Each path below is one point turned by a fixed rotation once a step. After each direction that follows a path, write how fast that rotation turns it, in degrees a step (0 if it stays still).
Each turn is a multiple of 5 degrees from 10 to 175, or 0.
Each row of a path follows its step; steps can be skipped.
path 1
step 0: [ -4  -1  -5 -12  -7   0 -15 -14   2  -9   8  10  -9  14 -17  -7  10   2
  -4  28 -11  -8  10  -6  -1   1   1   4  -6   9 -20  -9   8  -5  -4   1]
step 2: [ -5 -12   6 -21   7  -4 -20 -14   8  14   7  -6 -13   4 -19  -1  11   8
  -5  -8   0  -3   5   1 -11  -3   5   9  -3   5   8 -13 -12  -1   2 -16]
step 3: [  7   9   2   7   1  -2  -8 -21  -2  -5  22  14  12 -31   4  -2   8  -9
   9   6  -4  -3   5  -7   7  -3  -7   6 -10  -3   2  -3  -2   3  14  -6]
step 5: [  4   2   0  -7 -15  13  -3   0   4   2  13 -10   5 -16  -4 -12  15  13
  -1  13  -2 -12  -7   6   5   6  -8  -5  -5  12   9   7  18  -6  15 -20]
step 6: [-17 -23  14   4  -1  -2 -13  -1  -1  -4   7   5 -17  -4   0  -6  -8 -12
   5   3   4  18   9  15  -7   1   1  12  -4  11  -2  -9   5  -1  20  -4]
step 8: [  5   3  10  -8  -7  -6 -17  -4   8   0 -12   8   7  -8  -8 -11  13  -4
  15   4  13  16  23   8   2  10  -6  -6  12  13  -3  -1  -5 -14  10   7]
step 9: [ -7 -11   1  -8  -1 -10  -9   3   9   5  13   6 -15 -12  -7   7  20  13
  -6   2 -20  -8   5  -4   0   0   3   7  -1  19 -17  14  -3   6  -2 -12]
step 11: [  3 -18  13   0   9  -9  -4 -11   6   4   3  12   1   4 -27 -21  11  -1
   1   3   8 -10  -3  -7   9  -3  20   6  -9   8   0   6   3  11   4  -4]
Speeds:
[  4   3   0   0   3   1   4  -2  -5   3   2  -6   4 -10   3   1   2  -4
  -1   4  -1   0  -3   3  -1   0   2  -2   3   1  -2  -3   2  -6   0   3]
160
[ 2 -1  3 -6  5 -3 -8 -3  0 -2 -4 -3  2  1  6 -1  1 -3 -4 -2 -1 -5 -2 -3
  4  1  0  5  2 -3 -3  3  1  1  0  1]
40
[ 1  4 -1  3  0 -1  0  2  4 -1 -3  3  6  3 -4 -6  0 -3  1  6  3 -3  3 -6
  2 -4  3 -1  0  1  0  0  4 -3 -3  7]
100
path 2
step 0: [ 15   4   3  10  -3  19   8   5  -3   7   0   1  -3   1  11   2  12   1
   3   7 -19   5  -5   3  -7 -16  -8   6  -8  13  16   9   4 -19   9   1]
step 2: [-13   9  -4   8   0   5  23   1  -1 -17 -16  -8 -19   3  -6   4  -3  -1
   6   2 -14  -4  -8  -7  -9  13   3   2   6   8  -4  -9  -1  10  -7   3]
step 5: [ -1   0  -3 -12  -6   6   2  -9  -8  -1  -6   8  -2   8   8 -18   6  -2
  -5 -15  10  16  -6   0   6   2  -7  13  -6   3  16 -17  16  -3  14  -1]
step 6: [ 13   2  -8  11  10  13   4   1   3  -1  16  10   0 -14 -18   6   2 -13
   4   2   4   4  12 -14   9  21   2   0   4  -3 -15  -4   3   6   6   4]
step 9: [  2   0  12 -16  -5  15 -17   3  14   6  -5   1  -5  -3 -12 -10  -7   6
   3   6  12   0   0   8 -10   0 -10  -8 -13 -16   3   9   1  -7  14  -7]
step 10: [ -7  26 -15   6   2   8  -2   2  -8   4  -9  12 -11   8   2  -1  -1 -13
   2  -9   6  10 -15  -2  -8   1  10  -2   1  -6  -9  -7   5   1 -19  -1]
step 11: [ 13 -14   2  12  -8  -6  -4   4   4 -14   0  -2   3   7   3  23  -9  14
  -3  -2   6   0   3  -8   6  24   0  -5  -2 -12   8   8   9   3 -11  -6]
step 12: [ -7  -4  -7 -11  -5 -12  -5  -3  -7   9  -9  -7  16  -7  -2   8  -1  10
  -1   5   3  -3  10   6 -13 -16   9 -10  17  -4 -17 -10 -14   9  -4  -4]
Speeds:
[-2  2  5 -2  2  0  2  1  3 -5 -6 -3 -2 -3  0 -1  3 -2 -4 -6  5  2 -2  1
 -1 -6  6 -1  3 -1 -6  4 -4  4  2 -1]
135
[  6   3  -1  -2  -1   2   1  -3   3   0   0   2   0  -3   0   2   5   6
  -1   0  -4   2   3  -3   3   3   3   4   1   0   4   3  -3   1   2 -10]
130
[ 3  2  0  1  1 -7  2  0 -4 -1 -1 -1  3  6  3  2 -1  3  3  3 -3  0 -4  0
  3 -4 -2 -3 -1 -3 -5  5 -6 -6 -1 -3]
20
[-2  5 -1 -3 -4  0  3  1  2  0 -3  2  0  3  6 -3 -1 -4  3 -7 -3 -8  3  3
  0  3  1 -2  2  3 -1 -4  0 -3 -2 -3]
135
path 3
step 1: [-19 -10   9   4  -5  -5  -7  -9  11   3  12   5   5   0   6  -5 -13   7
 -11   4  -6   5  -2  13  -1  -8  -1 -12  -3   1  -7   0 -15   1  25  -3]
step 3: [ -5 -13  17  10   3 -10   1  -8  19   8  14  -1   3  -2  -8   6   1  18
  -1  -5  -5   4  12  -2 -16  13  10   2  -4   1  -4  -1   5   9   2 -15]
step 6: [-14  -7  -6  -2   4   5   5  -4  27   5  11 -10   7   8  15 -13 -12   5
   2   3  -7  -3  10   4  -8  12  -7  -5   2   6   1  -1  10  11   1  -9]
step 7: [-17  -9   3   6  14  -9   4  -1  12 -10   6  -2  -4   9 -10   5  -7  10
  12  19  -1  -6  12   6   3   8   7  -8 -10 -11   3  -1  18  -2  -3  -7]
step 8: [-22 -20 -13  -3  12   4   0   6   8   0  -5  -3  -5  -1  -4   1   0   2
 -14   8   7   5  20  -1 -16   5   4   7 -14   7  -6 -10   3  -4  -3  -4]
step 10: [-18   0  -3   1   2  10   9  -5  16   0  -2  -8  -4  11  -6  -9   5   6
   0  27  -9   2   1   6  -7  -2  -4 -10  -6   3  20 -11   1   1   8   3]
step 12: [ -5  -3   3   6   3  -8   8   3  18  13  -7   5  -9  11 -11   3 -14   1
  -7  20  13   7  15  -1   0  -4  10   8   6   3   2 -12  -8  -9   3  -8]
step 13: [-20   3 -11   3 -13   2  -5  -2   1   7  -8  11  -2  -5   4  -4  -4   4
   9  14  10   3   5  -8 -22  -7  -4  -6   2   3  16 -18   0 -15   1   0]
Speeds:
[ 5  0  1  4  5 -1  8 -3 -2 -3  3  2  1  2  4 -1 -6  2  3  5  1  5 -3  2
  1  4 -6 -2 -4  2 -3 -1 -2  4  0  1]
80
[ 3 -3  5 -2  2  5 -1 -5  2 -1  6 -5 -5  4 -4  0  2  4  3 -1  3 -3 -4 -5
  3  3  3  0  0  2  1 -2  4  2 -3  2]
90
path 4
step 0: [ -1  -1 -17  -6   1 -20   3  -5  -9  -4 -21  -4   1 -22   0  -3  -6   0
  15   8 -18  12 -20 -13  -2  -6  -6   6   5   1  -7   9  -5   2  10   6]
step 2: [ -1  -8  -8 -20   2  -3  15  11  -2  -8  -3   2  -7  -7 -14  -8   2  13
  13  14  14   2  -9 -14  12   4  -6  20  12 -12  -9  -6   0  12   9   7]
step 4: [-22  12 -19   0  -2  -5 -12  10  -5 -10  -7   1 -10  -3  -4  -2   0   8
  15  -1  11   2 -15  -4 -10  -3  -5  -2   6   6 -13   0   8  22  13  17]
step 5: [ -5  -5  -5   1  15   7   3  -1   1   7  -9  24  -2   8 -15 -14  -2   6
   5  -7  -4   2 -12  17  14  -8 -12 -12  13   4  -7 -10   8  -5  22  -3]
step 6: [  2   8 -26 -18  12   4  -4  14  -3   7 -16  -4  -6   4   5   6 -20  25
  11  10   1  -6  -2   4   2  -1  -2   8  10   4   1 -13  -2   9   1   3]
step 8: [  3  18 -14   5  13 -14  14  -4 -20  -8  -7 -11   4  -4 -14   0 -12  10
   6  -3  -2 -20  -7   1  -1  -6   0   4   6   6  -4   6  -1  17  19   2]
step 9: [  0  13  -8   6   6   0  13   0  11   6   6   7 -23   4 -14 -12   7   7
  -2  15 -16   3 -15  10  20  -8  -9   3   1  11  -2   0   0  13   0 -14]
step 11: [-12   1  -9   8  25   3  -8   1   1   3   2  -2 -17  10 -15   8  11  -6
  -6   2 -11  11 -12   2   2   0  13  18  21   8  -2  11   1   1  12  -5]
Speeds:
[ 1 -3 -3 -4  3  2  3  2 -4 -3 -1  0 -3  4 -2  0  0 -1 -9 -3 -4  0 -1  0
 -4  2 -1  0 -6  0 -3  8  0  0 -5 -2]
20
[-6  0  2  0 -4 -3  4  3  2  2  8  4 -6  1 -3  2  4 -1 -3  1  1 -4  3 -3
 -3  0 -1 -1 -1 -2  2 -1  1  7  5 -3]
55
